The rows of A fall into a few groups, which share some directions, and each row is roughly a mix of its group's hidden directions.
A (105 x 10):
2.356; -0.117; -5.648; -0.401; -1.805; 1.209; -0.118; -2.116; 1.036; 1.105
1.388; -0.070; -3.233; 0.284; -3.695; -0.508; -3.719; -2.396; 1.291; 1.234
-4.479; -2.733; -1.867; 0.265; -1.169; -1.298; 1.494; 3.208; -1.268; 0.929
2.889; -3.459; 0.731; 0.222; 1.070; -1.881; -1.237; -2.234; 1.681; 3.769
-0.886; 4.345; -0.896; 2.471; 1.864; 2.735; 1.737; -0.431; -2.874; -0.382
-0.320; 2.060; 0.091; -2.717; -2.442; -0.101; -0.701; -3.387; 4.242; 1.214
-1.102; 1.284; -2.698; 2.530; 0.387; -0.683; -2.341; 5.024; -0.171; -1.108
-3.492; -1.092; -2.925; 2.676; -3.507; -0.898; 1.142; 2.231; 0.764; 0.261
-2.058; -4.257; 4.000; 0.636; 0.313; -1.185; 0.353; 1.741; -0.130; -2.387
0.947; -3.455; 2.605; 1.290; -1.308; -2.162; -0.357; -4.472; 0.595; 0.995
-3.592; 1.844; -0.762; -0.449; -4.782; -0.060; -0.505; -0.487; -0.388; 2.922
1.400; -1.784; -2.282; 1.644; 0.330; -2.032; 0.514; 0.605; 2.166; -5.150
1.513; 3.465; -1.302; 2.520; -1.238; 1.129; -2.402; -2.528; 0.764; -3.353
2.314; 3.862; -3.103; 0.954; -1.053; 0.764; -0.796; 3.011; -2.222; 1.414
-2.314; -0.329; -3.643; -4.056; -1.611; -0.409; 0.590; -1.739; -1.087; 2.575
-2.102; -0.529; 3.453; 2.736; 0.297; -0.109; 0.804; 3.761; -2.155; -2.344
0.852; 0.643; -3.111; 2.875; 1.001; 0.179; 3.273; -1.016; 4.120; -0.542
-0.809; 1.085; -0.295; 0.526; 1.388; 2.037; 1.667; 5.920; -0.014; 1.743
0.689; 3.931; -4.368; 0.964; -1.215; 1.976; 0.761; 1.332; 2.179; 0.853
0.759; 0.850; -2.667; 0.731; -1.741; 2.708; 0.904; -1.223; 3.295; -4.081
-2.108; -2.638; -4.174; 0.847; -1.811; 1.535; 1.576; 2.054; 1.205; -2.409
-2.366; 0.157; -5.229; -2.140; -3.071; -0.824; 0.337; -1.137; 0.066; 0.270
1.833; 2.353; -3.207; 2.874; -0.542; 0.953; 2.363; -0.895; 3.574; 1.156
-2.585; 1.063; -5.121; 0.006; -2.518; -1.180; 1.965; -1.073; -0.147; 1.529
0.058; -0.435; 1.673; -0.505; 0.551; 5.417; 0.401; 1.339; -3.779; 0.065
3.276; 2.182; -1.849; 1.822; 3.528; 1.466; 1.338; 0.146; 2.924; -1.395
1.623; -3.794; 3.350; -1.832; 0.666; 3.076; -1.963; 1.409; -0.069; -1.334
-1.125; 2.800; -4.425; -0.991; -2.138; -2.112; -1.406; -1.740; 2.316; 0.270
1.929; -2.560; 0.119; 4.184; 0.629; 1.047; 2.060; -0.431; 2.737; -2.816
0.440; -0.486; -0.056; 2.280; 2.735; 2.368; 1.721; -0.185; -4.676; -2.358
-1.255; -2.384; -2.408; -3.769; 0.736; -0.896; -2.353; 0.409; -2.904; 2.527
-1.166; 1.964; -4.469; -2.527; -1.837; -3.496; 0.053; 1.122; 0.052; 0.836
-0.892; -0.036; -2.763; 2.917; 1.492; -1.075; 1.053; 0.437; -5.045; 1.438
-1.205; -1.488; 0.887; 1.260; 2.756; 3.183; 1.456; 1.454; -4.205; -1.857
3.081; 2.612; -2.846; 2.155; 0.847; -1.076; -2.367; -2.413; -2.110; 1.522
-0.813; -0.009; -0.860; 2.642; 1.639; 1.470; -0.277; 4.530; -3.557; -1.632
-1.099; -1.055; 3.135; -4.318; 2.386; -0.435; -0.034; -0.260; -2.918; 1.967
2.844; 0.592; 4.930; 1.070; 0.863; 1.350; -1.725; 1.893; -1.928; 1.551
-0.367; 1.056; -3.429; -1.072; -3.905; -3.732; 0.315; -0.595; 0.013; 2.314
0.809; -3.269; 3.755; 1.225; 3.004; -1.864; 0.614; 1.783; -0.161; -2.472
-0.572; -2.513; -1.740; -0.232; -1.862; -0.500; -4.549; 3.053; 2.378; -0.154
-0.631; 0.544; -1.112; -3.041; -0.246; 3.205; -1.175; -2.229; 0.332; -4.600
-0.085; -0.459; -0.883; 2.960; -2.519; 0.902; 0.978; 1.777; 4.536; -2.743
1.628; 2.315; -3.229; 1.856; -0.946; 3.209; -1.369; -1.362; -3.315; 1.160
-0.642; 0.269; 2.660; -0.192; 2.377; -0.914; 2.688; 5.047; -1.065; -1.105
-1.367; -2.846; 2.171; -3.539; -2.145; 3.166; -2.369; -0.225; -0.975; -0.829
-0.375; 1.856; -3.769; -0.901; -2.604; 1.335; 1.599; -2.392; 3.188; -1.879
1.210; 2.991; -0.327; -1.241; 2.883; -0.683; 4.808; -1.793; -1.365; 0.331
0.274; -1.917; 3.970; 0.659; 2.576; -2.212; 0.423; 4.012; -0.788; -0.873
-4.239; 0.972; 0.068; -3.437; -1.818; -1.298; -0.944; -0.203; -2.164; 2.794
-0.009; -4.266; 0.106; 1.466; -3.173; -0.765; -3.805; 1.559; -0.445; -1.011
-1.874; -4.764; -0.385; 0.480; -1.366; 0.631; 3.252; 0.250; -0.883; 2.979
-3.367; 0.731; 0.895; -2.743; -2.200; -0.417; -2.954; 2.682; -2.701; -0.846
-0.072; 4.011; -2.546; -0.212; 2.077; 0.277; 2.940; -3.629; -0.552; -0.113
-0.512; 4.728; 1.487; 3.211; 2.479; -0.637; 1.663; -0.275; 0.916; 1.940
0.323; -0.221; -0.836; 3.852; -0.900; -1.907; 3.355; 2.366; 3.127; 1.541
-0.158; 5.167; -0.125; 2.828; -1.429; 2.473; -0.240; 0.882; -2.269; 0.508
1.258; 0.902; -2.583; -2.673; 1.365; -1.642; 1.763; -4.409; 2.145; 1.103
0.792; 2.100; -3.930; -1.210; 0.987; 0.731; 2.786; -2.600; -2.965; -1.540
1.290; -1.567; 1.545; 1.312; 0.747; 0.811; -1.005; 5.055; -0.651; -3.565
-1.631; -4.395; -1.896; 0.382; -2.371; 2.458; -1.271; 1.873; -2.574; 0.084
-3.621; -3.399; -0.965; -1.718; 1.281; -3.111; 2.012; 1.860; -0.202; -1.313
1.354; -1.020; -2.355; -0.528; -0.967; 4.716; 2.276; -2.642; -1.572; -1.623
0.774; 1.490; -3.664; 1.655; -3.076; 1.448; 0.008; -1.427; 3.344; -2.321
1.469; -0.439; -3.957; -0.573; -3.118; 2.595; 0.419; -1.647; 3.201; -1.099
0.289; 4.677; -0.927; -0.347; -0.370; 1.203; 0.075; -2.656; 0.956; 4.080
1.158; 0.981; 1.205; 3.144; -0.037; 0.555; -1.451; 1.717; 2.124; -5.062
4.703; -0.211; -2.225; -1.760; 0.875; 2.720; 0.537; -3.119; 0.108; 0.858
1.832; 4.634; -1.302; 0.918; -0.311; 2.330; -1.394; 0.874; 0.172; 3.674
-0.848; 1.846; -2.708; 2.254; -2.882; 3.578; 0.085; 2.791; 1.631; -1.017
-4.523; 0.075; -0.803; 0.174; -0.893; -2.761; -3.500; 2.208; -1.321; -0.838
2.646; -4.025; 2.692; -0.329; 0.619; 2.150; -1.118; 2.614; 2.192; -0.828
-4.153; -2.620; 1.950; 0.040; -0.723; -1.745; 0.819; 4.069; 0.186; 0.624
-0.900; 2.298; 2.129; -2.183; -2.394; -1.847; -2.282; -0.476; -2.479; 3.609
2.066; -1.836; 0.326; 1.250; 1.443; 3.543; 0.603; -1.019; -4.872; -0.244
1.575; 0.604; 1.119; -1.079; 0.523; 4.062; 1.030; 3.123; -3.941; 0.865
1.689; 5.501; -1.684; -1.593; -0.155; 0.541; 1.570; -1.409; 0.798; 2.290
0.069; -1.372; 2.607; -2.698; 4.707; -0.633; 0.111; 0.957; -3.076; 0.472
-4.182; -3.883; 1.652; 1.291; -1.401; -0.135; 2.374; 2.021; -0.097; 0.675
-0.695; 1.800; 0.829; -0.623; 3.888; 3.472; 2.954; 1.606; -2.412; -0.200
-1.158; 1.928; 1.022; -1.400; 3.544; 3.167; 1.653; -3.062; 1.812; 1.758
4.121; 1.019; -1.122; 1.602; 2.676; 2.398; 0.402; -2.454; -2.548; -1.306
-1.016; -2.053; -1.242; 2.181; 1.374; -1.684; 3.922; 3.375; 2.414; -0.517
-2.796; -2.655; 0.860; 0.609; -4.900; 0.258; -0.556; 2.336; -1.792; 0.313
-0.168; 4.386; -0.027; 2.020; 2.648; 1.798; 2.216; 2.092; -2.474; 0.371
1.027; 2.471; 0.364; -1.729; 2.251; -2.011; -0.854; -2.650; -3.369; 3.262
0.811; 5.650; 2.383; 1.281; -0.277; 1.062; -1.638; 0.350; 0.916; 2.094
-0.838; 2.496; 0.084; 1.497; -0.174; 1.819; 2.493; 1.721; 1.144; 5.112
-0.482; -2.180; -0.547; 0.835; -4.433; 3.263; -2.955; 0.270; 0.709; -1.884
-0.843; -2.494; -1.369; -0.500; 2.515; 3.269; -0.958; 3.921; -2.315; -1.190
1.380; -0.387; -3.947; 0.800; -2.723; -1.231; -0.424; -3.490; -2.651; -1.594
-2.589; -3.330; -0.499; -0.520; -0.978; -3.692; 1.530; 3.604; -0.541; -0.782
-0.233; -0.453; 5.600; 0.578; 0.566; 1.898; -2.533; 1.301; -2.009; -1.055
-1.355; -4.009; -2.870; 0.644; -1.429; 0.234; 1.017; 2.023; 0.395; -3.897
-1.207; -4.582; 0.952; 1.003; -2.335; -0.703; -0.609; 1.917; -0.975; -3.719
-3.695; -3.559; -1.610; -1.197; -1.662; 1.941; -0.012; 2.171; -1.430; -2.346
-1.541; -2.460; 3.373; 1.351; -2.991; 3.099; -2.397; 0.118; -1.442; -1.058
2.058; -2.461; -0.367; 0.814; 0.927; -5.335; 1.436; -2.460; 0.511; 0.585
1.205; -2.001; -4.070; -1.594; -1.219; 2.916; 2.427; -1.965; -1.429; 1.671
3.598; -0.472; -1.286; -0.184; -0.935; -2.309; -0.973; -3.406; 1.480; 3.652
3.062; 3.911; -2.682; -1.850; -1.360; -1.605; 0.440; -0.643; 1.311; 2.663
2.549; -1.456; -3.541; 2.000; -0.813; 1.377; 1.640; -3.603; 2.171; -1.023
0.153; 0.862; -0.044; 5.729; -0.348; -1.412; -2.380; -2.080; 0.292; 1.831
-0.286; -1.671; -0.782; 0.051; 4.112; -2.676; 4.119; 0.166; 1.831; 1.112
2.404; -3.644; 3.586; 0.372; 1.388; 3.085; 0.888; 1.872; 0.160; -1.146

Here is one row of each group, with its name. Which group are the others in?
-2.558; -2.976; -0.838; 0.335; -4.537; 0.477; -2.510; 1.720; -0.485; 1.616  B
-0.204; -1.543; 0.330; 2.995; 1.029; 2.933; 2.186; 4.527; 1.280; -1.032  R
3.268; 2.217; -0.993; -1.045; 0.200; 2.560; 1.149; -3.022; -1.932; 3.268  S

-0.720; -4.064; 0.847; 1.946; 1.329; 2.082; 1.265; 3.171; -2.765; -1.480  B
-1.919; 1.268; -2.053; 2.833; -3.350; -1.630; -3.137; 1.421; 0.860; -2.263  S
3.431; 2.372; -0.592; -2.043; -1.161; 0.333; -0.177; -3.790; 2.726; 1.983  B
-0.712; 1.154; -0.150; 2.412; -0.834; 0.133; -4.521; 0.813; 0.600; -4.391  B
0.014; 1.779; 3.128; -1.807; 0.336; 0.726; 0.924; 5.448; 0.897; 0.972  S
-2.162; -2.514; -2.622; -0.272; -3.254; 2.223; 0.709; 3.592; -1.467; 0.321  R
-1.403; -2.199; 4.518; 0.181; -2.156; 1.958; -0.728; 2.941; -1.438; -1.468  S
0.349; -1.569; -1.691; -0.655; 3.753; -1.220; 1.901; -4.760; 1.018; 0.617  S
1.065; -0.571; -4.515; -0.730; -0.902; -0.130; 0.295; -4.724; 1.200; -1.444  R
2.100; 3.557; -2.127; -1.249; -0.608; 1.941; -1.499; -4.028; -0.005; 1.840  R
-0.695; -2.676; 0.009; 2.319; 1.110; 1.474; 0.243; 2.098; -4.697; -2.488  S
